In the rows, 128 means zero.
Turns, then the turns between two rows, first turn first; the first pair answered:
turn Puzif:
[137 121 134 149  74 115 152  97 118 101 144 104 114 117 149 149 141 118
 130 113  80 113 152 100 147  94 152 139] => [123 107 156 114 105 164 113 119 132 124 131  86 113  73 138 117 118 100
 139  98 166 153 114 160 124  98 144 134]
[ 97 119 121 126 137 165 135 150 115 108 168 169 148 143 100  91 111 133
 162 123 150 171 123 136 127 113 160  97] => [ 95 125 117 154 115 121 142 130 102 102 183 167 128 159 119 111 107 156
 156 116  90 148 133 110 146  99 160 100]
[148  85 145 128  95 128 117 123 116 150 141 160 135 141 105 102  87 123
 127 139  77 122  84 135 149 101 138  88] => [146  86 144 107 101 147 124 132 123 150 134 165 150 132  95  90  87 112
 140 149  96 141  83 150 142 105 138  85]
[140 136 161 101 142 119 118 132 126 138  89 100 124  99 199 175 130 127
 120 137 143 122 120 145 118 165 106 129] => [148 143 135  97 139 122 149 134 127 123  80 116 138 110 188 174 161 115
 129 161 136 125 133 126 117 169 115 128]
turn Zeme:
[161 123  99 103 157 125 153 187 140 116  81 181 134 155 123 116 168  95
 107 143 183 147 102  95 110 193 117 128] => [166 126  92 111 134 123 186 164 132 101  92 183 155 160 106 126 191  93
 135 178 149 140 133  76 128 172 143 131]
[157 138 118  94  97 105 131 122 133  98  91 116 142 108 147 177 177 110
 117 159  85  85 158  94 137 106 120 117] => [155 138 136  97  98  86 108 130 132 110  85  99 122 101 168 186 153 118
 101 138  92  74 139 109 122 117 110 119]
[136 138 123 162 123  59 116 136 131 122 125 151  97 146 175 153 124 166
  84  91  92  85 111  87 126 165 109 139] => [126 128 121 150 140  65 111 166 138 133 110 163  95 143 164 140 112 151
  76  91 136 102  98  98 110 189  99 135]
[142 128 105 115 140 129 147 160 137 119  97 141 142 121 124 125 157 109
 126 135 152 130 116 121 112 156 109 129] => [146 137 100 119 133 133 160 148 136 113 100 145 146 122 121 129 165 111
 132 155 132 118 124 107 124 140 116 130]
turn bofan:
[125 126 140 132 143 156 129 140 132 145 136 133 147 135 128 109 114 139
 128 130 169 153 127 145 118 113 119 118] => [125 123 140 137 137 155 115 130 128 144 142 120 147 131 129 114 106 138
 127 115 161 145 129 150 115 105 120 118]
[132 124 100 107 126 152 157 140 137 127  93 131 142 107 128 136 168 108
 145 167 156 132 146 160 109 108 136 119] => [124 117 101 121 135 154 164 142 138 138 117 151 132 123 109 106 153 118
 141 169 154 163 144 154 115 105 139 111]
[134 138 102 137 117 119 156 133 133 115 121 142 152 154 106 132 165 119
 142 154 108 140 142 104 151 119 151 126] => [121 139 109 153 120 124 145 125 131 124 136 147 140 168 108 120 145 125
 142 135 105 153 143 102 155 110 156 125]
Then:
Each pair is 2 to 3 turns apart.
[143 148  84 140 150 161 143  67 153 156 128 150 169 120 160  77 131 147
 182 149 194 128 124 122 126 131 158 111] => [150 147  96 133 140 166 124  56 151 164 142 130 166 106 166  89 127 152
 188 141 187 124 127 135 125 114 164 119] | Zeme then Puzif then Puzif
[137 148 139 130 127  95 105 127 141 122 120  98 117 103 172 176 130 136
 105  97 117  78 123 128 115 143 106 146] => [148 154 115 121 114  91 139 131 135 108 107 115 142 113 156 178 156 130
 122 128  97  87 134 100 122 142 119 142] | Puzif then Puzif
[128 119 104  98 141 137 136 146 143 128 116 130 167 106 108 119 142  90
 145 145 176 134 136 152 124 121 126 109] => [120 131 127 149 104  94 109 105 115 121 152 107 135 120 142 154 125 128
 136 109 105 100 150 138 152  88 124 117] | Zeme then Puzif
[ 82 129 122 131  93 127 124  85 120 119 157 124 130 138 137 131 128 149
 151 126 115 109 164 133 182 118 140 108] => [ 89 118 101  89 128 153 145 123 135 120 127 150 157 129 117 111 147 124
 150 153 175 134 146 135 151 159 131 103] | Zeme then Zeme then Puzif
[102 153 171 201 107  84 153 143  97 141 157 143 115 196 107 107 120 128
 130 126 106 147 156  84 178 109 151 115] => [ 99 149 193 200 131  71 124 153 100 148 151 129  91 179 135 112 101 135
 106  83 122 143 125 109 164 128 126 119] | Zeme then Zeme
[124 123 141 136 131 119 121 162 140 125 125 145 116 151 115  99  75 125
 102 110 153 189  90 116  95 136  99  97] => [135 126 116 147 112 127 160 143 141  98 132 158 150 170  91 100 113 121
 137 163 115 185 135  87 122 106 133  94] | Zeme then Zeme
[105 110 147 174 130 118 140 120 109 133 171 159  91 159 120  90 103 151
 122 108 103 152 127 131 133 111 131 118] => [136 134 135 102 112 105 143 135 128 105 103 113 128  95 163 168 166 121
 114 133 113  86 140 145 103 143 112 140] | bofan then bofan then bofan
[123 138 143 139 110 133 113 100 114 127 144 106 101 123 133 142 113 145
 131 107  89 117 144 137 137 105 136 146] => [116 130 144 121 125 157 104 112 126 137 142  96 112 103 127 128 108 133
 129 109 127 131 134 163 122 107 132 142] | Puzif then Puzif then Puzif
[133 115 130  73 125 191 106 121 136 125 114  83 166  74 107 129 157 110
 157 138 171 147 136 176 103 126 144 125] => [145 137  93 120  89 120 162 108 127  88 127 132 160 137 119 164 190 133
 157 174  81 108 167  97 139 128 155 137] | Puzif then bofan
[ 91 118 171 121 156  93  97  94 153 179 144  77 112 137 136 109  73 185
  66  54 122 162 115 132 128 140 128 111] => [121 141 151  58 149  86 117 111 165 158  83  52 151  96 153 166 135 151
  64  84 143 118 125 129 101 177 119 125] | bofan then bofan
[147 133 108  91 119 175 127 128 129 123  76  90 190 124  70 143 210  90
 145 187 138 191 172 116 131  92 137 172] => [128 137 175 152 118 104  31 116 102 154 108  57  90 120 146 179 120 150
  86  73  92 144 129 134 124  92  90 183] | Puzif then Zeme
[107  94 118 159 139 162 114 146 111 142 103 135 101 166 104  47  57 110
  83 150 208 182 104 118 148 135 116 119] => [105 102 137 202  92 155  97  92  95 136 144  97  89 162 121  76  45 147
 104 138 143 155 138 122 174  69 144 123] | Zeme then Zeme then Puzif
[147 111 100 115 144  99 124 183 161 108  85 134 122 115 162 139 134 127
  92 114 165 142  78 118 107 182 102 123] => [130 102 116 151 150 107 119 173 151 125 127 151  98 155 146  97  98 148
  96  98 159 171  75 116 123 153 118 103] | bofan then bofan
[ 77 156 143  75 164 188 152 147 140 156 110 116 162 106  48  52  93  98
  91 100 209 123 147 117 124 133 114 147] => [ 70 154 164  80 168 161 116 146 136 168 110 102 133  86  87  75  72 117
  73  62 199  98 132 136 116 138  90 149] | Puzif then Zeme then Puzif
[134 133 120 105 144 126 132 147 143 125 101 135 135 104 140 138 148 107
 114 128 155 127 129 131 115 161  98 130] => [146 129 109 108 124 125 149 137 142 113 106 135 147 114 125 146 165 104
 136 160 132 123 149 117 126 144 121 125] | Zeme then Zeme
[104  98 141 115 168  95 104 197 138 150 103 162  93 136 134  92  75 103
  87 116 189 131  86 150 103 190 102 105] => [121 122 100 141  87  98 184 130 124  92 139 165 148 173  98 120 153 113
 160 212  83 107 186  93 166 117 176 114] | Zeme then Zeme then Zeme
[153 155 108  89 136 165 152 155 130 125  92 105 145 109 117 143 156 110
 148 169 153 132 169 156 116 167 126 124] => [149 146 101 104 133 164 169 152 126 126 108 127 143 140  93 122 161 118
 157 182 142 153 175 135 132 154 136 121] | Zeme then bofan
[151 145 102 186 106  58 160 126  94  87 118 116 141 138 163 178 161 131
 158 177  54  90 147  68 135 113 142 139] => [133 113  90 172 154 137 189 161 101 113 129 167 165 164 102  85 149 103
 185 206 135 182 127  86 117 117 161 107] | Puzif then Puzif then bofan
[126  92 145 140 174 143 129 159 132 151 143 179 117 130 102  60  70 121
 122 108 180 183  76 158 115 142 125 105] => [146 122 106 184 118  74 184 121 114 110 157 197 129 184 117 116 117 144
 132 141  63 119 128  77 158 122 144 118] | Puzif then Zeme
[128 124 109 126 170  99 139 187 147 120 103 175 116 140 121 124 133 109
  97 124 174 135  94 115 111 187  96 120] => [120 132 113 165 145  66 134 162 132 112 127 176  88 162 133 123 109 129
  91 110 118 115 106  97 136 169  98 121] | Puzif then bofan
[118 122 132 163 116  89 109 113 124 131 164 148  94 158 147 131 103 157
 121 109  80 112 135 102 157 124 124 129] => [121 112 127 143 152 105 100 146 132 147 145 163  89 155 138 106  85 148
 107 104 136 145 103 118 130 154 101 121] | Zeme then Zeme
[ 96 115 134 136 141 138 101 155 129 144 145 140 102 152  91 116  86 129
 114  97 138 132 107 114 110 145 136  83] => [104 120 120 145 116 141 137 136 125 126 152 144 121 168  74 125 121 134
 146 126 101 123 141  96 130 119 160  79] | Zeme then Zeme then Zeme
[110  97 109 143 145 139 172 151 139 140 141 179 149 195  85  72 110 123
 138 169 147 169 104 114 143 142 148 110] => [114 108 113 171 125 108 172 137 123 135 155 181 138 215 103  87 108 140
 136 164 101 145 112  92 158 139 149 117] | Puzif then Puzif then Puzif
[117 164  89 107 103  91 194 125 149  81 135 154 178 148 136 128 155 144
 144 191  77 151 154  69 158 121 163 118] => [112 143 107  60 144 157 171 150 166 105 110 138 190 112 117  93 136 120
 148 184 166 201 124 130 124 131 158 110] | Puzif then Puzif
[114 112 126 163  83 158 176  80 101 127 152 155 158 178 113  76 143 132
 202 191  76 161 167  85 181  61 178  89] => [106  93 147  79 137 223 137 137 131 162  96 116 165  93 103  62 130  86
 175 164 215 193 104 170 111 109 141  89] | Zeme then Zeme then Puzif
[136 133 134 110  86 123 152 104 113 127 134 107 138 130 124 172 177 136
 130 146  94 101 162 106 169 114 144 133] => [125 130 164 111 109 110  94 128 114 149 128  95 107 105 157 172 134 145
  89  87 125  97 118 142 144 147 107 136] | Zeme then Zeme
[132 114 132  91 161 140 132 157 154 139  90 124 127  97 130 131 151 103
 122 137 188 139 103 144 113 162 114 121] => [137 126 109 106 124 136 167 125 143 114 107 126 155 119 110 144 193 107
 153 177 145 130 149 115 137 120 150 120] | Zeme then Zeme
[147 143 128 114  97 107 132 128 124 112 112 118 143 104 150 170 139 127
 120 124 107  95 128 122 117 130 115 132] => [138 127 133  89 127 143 121 141 135 125 103 116 147  92 135 147 137 110
 123 125 158 117 107 148  99 139 110 131] | Puzif then Zeme
[122 116 115 112 135 145 136 134 137 127 110 158 120 120 108  90 123  97
 131 148 176 149 104 122 127 164 123 128] => [111 121 145 161 117 104  98 106 126 139 140 137  81 130 147 106  87 132
 109 100 126 123 103 116 146 144 120 138] | Zeme then Puzif then Zeme
